One turning vector, and how many ticks it has turned
The counts run from 0 to 261.
  7   3 -13 -32   7 -12   0  51 -28   7  -8  25   1  -6 -20  34 -11  25 -29   5  -4 -44   6  43 -21 -16   6  -5  -2  26  50  -5   5  11 -17 -48  49  -1  -5  -5   7  34   1 -57   7  15 -14   4   1   7  -8  -6 -14  -8   2  12 -34  -2  11  -3 -19  28 -17   4  28 -16  -4  -1 -15 => 47
 -3   7 -11 -29  -1   7  10  44 -39 -12  13  17  12   4   3  21  -7  23 -46  18  -5 -28  -6  23   3 -15  -2   2 -31  22  38 -30 -31  -1  -4 -29  41  -9  29  -6   9  24   6 -44   5   3 -36  14  29  14   3 -21  21  -9  12   3 -36 -14  -7 -13 -24  15  -2   5  22  -9  -9  26  -5 => 72
  8   7 -27 -25  12 -12  31  16 -39  28 -23  -7  -9 -15  23  39  33  30  -3  -7 -29  -2  18  52 -35  10   0 -21  -9  16  -3   5   8  34  -9 -30  22   0  21   6 -16  29  17 -43   3  30  -3  10   0  27 -34 -18  -9 -16  13  15  -4   0 -29 -11 -25  27 -15 -21  14  -7  -1  38   1 => 194
 -7  14 -12 -16  31   4  28  50 -38  -7 -25  23  -1 -20  -5  36 -13  47 -41  -3  18 -12 -14  19 -14 -26  -1  -8   5  35  22 -30   5  -2   4 -39  46  11  19   0   6  19   6 -47  -8  35 -23 -15  15  -3   4  -8 -21   4   5   4 -23 -38   1 -14 -36  12   2  -5   9 -17   9  10 -15 => 90
 14  -1 -26 -19  10   5  24  10 -38   4 -14   0   6 -19  13  60  26  27  -5  -1 -36   2  14  57 -11  -7 -15 -31 -17  21  16  -6   0  22  -8 -41  24  13  17  -3  -4  32   7 -46   6  20 -17  13  -3  29 -20 -22 -23 -32   9  18 -14   5 -32   3  -9  20   7 -14  11 -16   2  39 -12 => 195
  8   4 -13 -11  18 -21  34  11 -28  36  -2   3  -6 -11  42  55  31  16 -20 -21 -20 -16   0  27 -46  -1  -6   3 -18   0  17  12 -19  27 -16 -42  38 -13   5   3  -8  53  12 -55  -1  23 -10  23   2  25 -25 -15   2  -3   7  -5  -8  -3 -30 -14 -15   0 -15   3   7  -4   0  40   8 => 119
  7 -12 -16 -19   7 -26   6  53 -28  -2   1 -12  10  -8   1  62  19   9   8  15 -44 -13  -2  41 -13  -3 -13  -9 -23   9  41 -32   2  12 -12  -9  44   3  22  19  15  23 -32 -58  11 -10 -16   5  18 -15 -11  -8  12   3   5  36 -12   1  10 -11 -26   3   2  15  15 -15 -15   8 -16 => 201
 12  -3 -13 -10  18  -9  39  30 -32 -12 -31   6  32 -25   0  45   8  23 -11 -19 -22   2 -12  38   1  -6  -2 -20  -3  25  23 -50  13   6 -14 -33  24  23  30  -8  31  12 -21 -60  -9   3  -2 -24  12 -14   8  -5  -6  -9   5  13 -14 -48  32 -10 -28   6  20   8  -1 -28   8  27 -26 => 108
 11 -28  -4 -10  25 -11  29   7 -21  11  -2 -18   7  -9  44  58  23  10   8  -3 -31  -1  10  36 -30  12  -7 -37  -7  27 -14 -15 -13  12  -5   5  23  23  17   0  34   6 -14 -47  -7 -25   6   3  27  20 -18 -29  10  -7  22  30  -3 -19  -5 -43  -7 -16  -2  -3   3 -30  10  22   5 => 156
 -6   2 -18  -5   9 -15  13  15 -23  18  -9   6  16 -19  20  59  25  15 -21  -9 -32 -11  10  34 -30 -12 -10  -8 -10   7  26  -6 -15  23 -13 -44  39 -11   0 -14   0  45   2 -63   2  33 -15  12   0  25  -2 -27  -8 -11  15  -9  -3   7 -31   3 -12   4   7  11   6  -8   0  40  -7 => 120
 15 -10 -15 -32   7 -11  20  25 -45  12 -26  10  16   7  54  27  14  17 -20  -2 -38 -27  13  28 -18  12  11 -16 -16   6   9   2 -33  14 -10 -21  12   5  31  -5  19  15 -16 -58  -4   2   5  16   6  51 -12 -28  17  -1   4   4 -16 -22 -16 -39 -30   0  -1  -8  15 -26   8  17   6 => 249
  7  11 -15 -28  26  -3  30  34 -39  -1 -16  24  -6 -12  -1  14 -20  43 -52  -4  10 -32 -11  37 -10 -23   7  -2   9  37  19 -11  -6  -8 -11 -54  34   0  24  -9  14  18  13 -26   5  26  -8  -4  13   3  -7  -6 -14   3   4   4 -39 -33  21 -15 -23  31 -12  -5  21 -22  17  12   2 => 91
 21  18 -16 -41   9  -7  20  48 -44  -8  -8  18   4  -4  -7  20 -12  24 -29  11 -21 -38   1  35   2  -4  -2   3 -26  22  22 -19 -10   5   5 -20  47 -15  27   1 -10  25 -13 -30   4   6 -30  10  36  26 -15 -13  28  -5   1  15 -35 -19   5  -5 -19  43  -5   2  35 -11   2   9 -22 => 246
 13   3 -17 -11  26  -9  33  14 -45  24 -22   8   0 -14  45  32  24  31 -39 -12 -34   0   2  28 -34   2   2 -20  -9  -2   5   0 -34  26 -15 -39   8 -11  32  -7   6  28   7 -52 -13  32 -13  22   3  39 -17 -28  -5  -4   8  -8 -15 -21 -27 -35 -35   4  -4  -8   4 -15   8  43   6 => 19
 -3  18 -24 -21   7 -21  29  44 -25  25 -10   4  17 -12 -10  50  26  23 -23  -9 -16 -32  -4  38 -32 -17   5  19 -11   2  36  -7   9  12 -22 -41  48  -5   8  -3 -18  44   1 -56  10  23 -13   8  10 -13  -6 -13   1   2   9   2 -12   6  -7   5 -19  14  -4  18  20   2  -3  23  -4 => 220
 19   9  -5   1  36 -13  57  23 -26  14   3  -3  -3  -4  27  39  17  31 -13  -6 -19   0 -28  24 -21  -4 -20 -17 -10  17  -7 -25 -11  15  25 -29  46  -9  43   9  -4  17 -12 -26  -4  18 -31  -8  39   5 -20  -7  24  -4  20  18 -28 -31  -5  -5  -2  23 -11   6   6  -9   5  47   5 => 114
 28 -21   0   1  24 -34  33  20  -5  12   1  -5   7  -4  24  58  26  18   7 -15 -29 -15 -14  33 -22 -13 -12 -24  -9  25   8 -26  -6   8  26 -12  68  13  14  -1  24  33 -20 -47 -19 -12 -17   0  32   9 -19 -11  10   1  22  35 -20 -21  19  -6  14  20  -3  -1  12 -24 -11  28  -9 => 158
  9   9 -19 -38   4   2  25  25 -29   1  20   2   6   5  17  17  -9  29 -33   9 -13 -38  -3  30 -10 -11   4  -3 -33  33   7  -2 -22   1   5 -17  54  -2  28 -13  -6  36   3 -33  13  -8 -22  10  29  32  -4 -33  24  -3  35  18 -34   2 -17 -11   6  38 -19  -3  48 -23   1  25  -3 => 172
 -5 -19  -5 -13   4  -8   4  37 -13 -11  20  11  31   2  -9  47   9   8 -18  13 -16 -37  -7  25  -4 -23  -4  -7 -16  22  32 -30 -10  -2  -9 -18  52   8  10   1  29  31 -11 -77   5 -19 -14  -4  29 -10  20 -23  13   0  23  22 -14   0   9  -7  -7   3  -5  20  32 -23  -7  24 -13 => 28
 10 -13  -5 -19  27  -7  18  19 -27   3  16  25 -13   4  23  27  -1  28 -45   2   6 -17   3  20 -25 -18  -3  -8 -11  31  19 -18 -47   0  23 -31  48   1   5  -9  12  18  11 -48 -18  17 -31   4  31  43   9 -15   6 -18  15   5 -39 -20 -19 -23   2  20 -15   5  10 -19   7  39  -2 => 116
 -4 -11 -11 -37   4   7   9  18 -31   9  24  14  14   9  29  21   3  36 -40  22  -8 -29   9  29 -23 -11   2  -3 -22  32   6   5 -41  -3  -7 -15  53   0  16 -13  15  26   1 -49   4 -13  -4  12  18  40 -13 -36  16  -4  29  10 -17   5 -28 -37 -17  12 -20   5  42 -25  -1  20   8 => 173
 10 -34  -3 -27  16  -8  41  40 -19 -12  17   0  -5 -10  16  28  -7  18 -34   5 -13 -10 -26  24  -4 -13   5 -24  24  47   5 -47  -8   3 -27 -14  12  14  19   6  27  10  -4 -35  -2 -31   6  -6   9   1 -10  -4   0  -9   4  34 -35 -44  49 -48 -19   6 -11   9  15 -13   8  16  -1 => 11
  7  -5 -21 -18  14   5  32  18 -25  -8   4  -5  -4 -21 -11  60  20  26 -22  -2 -14   6 -12  42 -16 -26  -6 -27  13  38  24 -38   5  27 -13 -43  38   9   6  14  -3  41  23 -57  -6  22 -19  -8   1  -6  -9   3 -27 -23  12  24 -22 -25   1  -7 -17  26   3  -4   2  -5   1  42 -16 => 239
 22  -7  -5 -19   8 -29   0  36 -26  12 -21  19  -3  -1   9  29 -12  34   4   0 -20 -38  32  42 -21 -19 -11 -14 -25  26  26   6   3  15   9 -15  60  16  14 -15  24  31 -28 -57  -4   3  -6   3  31  26 -15 -21   4  -2  13  29 -22  -5   7   9  -1  35  -2  -3  29 -28   1   2 -25 => 3
 15  -2 -22 -17  24  -9  52  24 -35   1   4 -24  -4 -11  31  54  28  11 -29 -15 -19   4 -25  30 -26  -8  -1 -16  -3  25  -7 -44 -12  14   4  -3  29   2  30  20  -5  30 -17 -19   2  -5  -9 -16  17  -7 -35   6  13  11   5  16 -15 -45  23 -41 -35  -2 -10  14   1   8   8  31   2 => 13
 -2 -16   0  -8  18 -29  29  43  -7   1  18  14 -11  -1   9  42   0  15 -20 -15  -3 -21 -33  12 -14 -24  -2  -7  11  29  26 -46  -4  -5  -2 -31  52   6   1  -1  21  31  -7 -49  -8 -17  -8 -11  30  -2   8  -1   8   9  16  27 -38 -29  40 -19  -1  13 -20  20   5 -17   4  21  -1 => 259
  8  18 -23 -27  19   4  28  47 -58  -8   8  -9   2 -10  19  50  21  19 -17  22 -26  -1 -12  35  -9  -5  -1 -17 -20  14  16 -32 -21  12 -14 -11  23 -24  39  20  -9  17  -1 -30   5  22 -31   5  16   8 -20  -7   6   9   6  16 -15 -17 -17 -35 -58  -6   1   4   6   3   6  29  -3 => 244
  3 -19  -8 -19  36   7  49  10 -39  16 -14  -6  10 -13  47  20  -1  36 -30  -9  -5  -8  -7  24 -13   1  11 -39  20  43 -21 -20 -10   3 -24 -28  10  17  31  -3  24   4   8 -49  -3   2  10 -16   8  21  -6  -4  -3   4  38   5   3 -35  -7 -42 -27  -3 -17   0   7 -34  18  30  19 => 37
  6 -23 -17 -31 -19  -6   9  25 -22  -1  23 -22   6  -2  27  57  29   4  -5  16 -41 -16   2  47 -32  -3   2 -21 -21  23  18 -16 -16  22 -31  -9  24   7   1  13   3  28   6 -44  17 -23   0  18  -8  23 -28  -9  16  -8   8  32 -17   4   3 -35 -26  -6 -13  18  31  -5 -11  15  -4 => 199
 16 -44  -5 -20  10 -24  39  14  -5  18   1 -19   3  -4  45  40  21   6  -8 -16 -38 -17  -2  38 -22   1   0 -20  17  22   8 -23  -2  19 -19  -9  19  22   3   1  19  12 -15 -46   0 -38  26   4  10  14 -16 -18   8   0  17  25 -16 -20  29 -27  -1  -3 -26  14  17 -25  -4  17  11 => 255
  5 -15 -11 -27   3  -7  23  38 -29   6 -16  10  17  -4  36  29   2  12 -34 -13 -25 -23  -7  22 -16  -4  22 -13  -1  20  14 -16 -13  -3 -15  -9  11   6  24 -11  35  25 -29 -48  -8 -25  13  -4  10  18  -9 -22  12  14  -3  -1 -20 -52  31 -52 -48 -18 -10  15  12 -25  11   1   5 => 205
  8 -30   1 -12  19 -18  13  11  -6   7  10  21  -9  -1  16  53   0  17 -42 -13  11 -17 -13  20 -37 -25   0 -10   7  32  23 -27 -41   3  10 -29  49   2 -19  -7  38  32 -12 -59 -32 -12  -4  -1  10  17  -5 -15  -9  -7  16  14 -29 -30  26 -32   1   0 -19   9  11  -7  11  37 -10 => 160
  2   3 -19 -31  35 -27  26  62 -45  25 -10 -10 -13 -10  15  57  11  20   0  26 -22 -13  -7  33 -29  -6   1  -7   7  13  25 -25 -10  11 -27 -28  42 -15  19  24 -13  23   6 -41  12  16 -21  16  14 -12 -22  -2   7   9 -12  27 -21  -5  -9 -28 -37   5 -13  13  -2  -1  -1  -4  -9 => 144
  1  -6 -16 -43  14   4  10  55 -40   4   4  19  14  14  20   6 -14  17 -51  17 -12 -41  -8  15  -4   1   4   1 -24  19  24  -4 -31  -8  -2 -34  29  -7  33  -6  21  22  -1 -39  10   0 -16  17  21  28   0 -28  30   4  12   7 -33 -19   0 -33 -21  18 -18  21  39 -19  -2   8   9 => 73
 -5  -2  -4 -30   7  16  11  29 -26  -7  25  -5  27   2  14  17 -15  19 -38  24  -4 -25  -8  25  -8 -19  12 -19 -16  42  -5 -28 -12 -13  -6  -4  47  18  20 -12  28  25 -26 -51  10 -32  -4 -23  21   7   2 -24  27  15  20  23 -20 -17  10 -38 -37   5 -11  12  43 -22   2  19   6 => 129
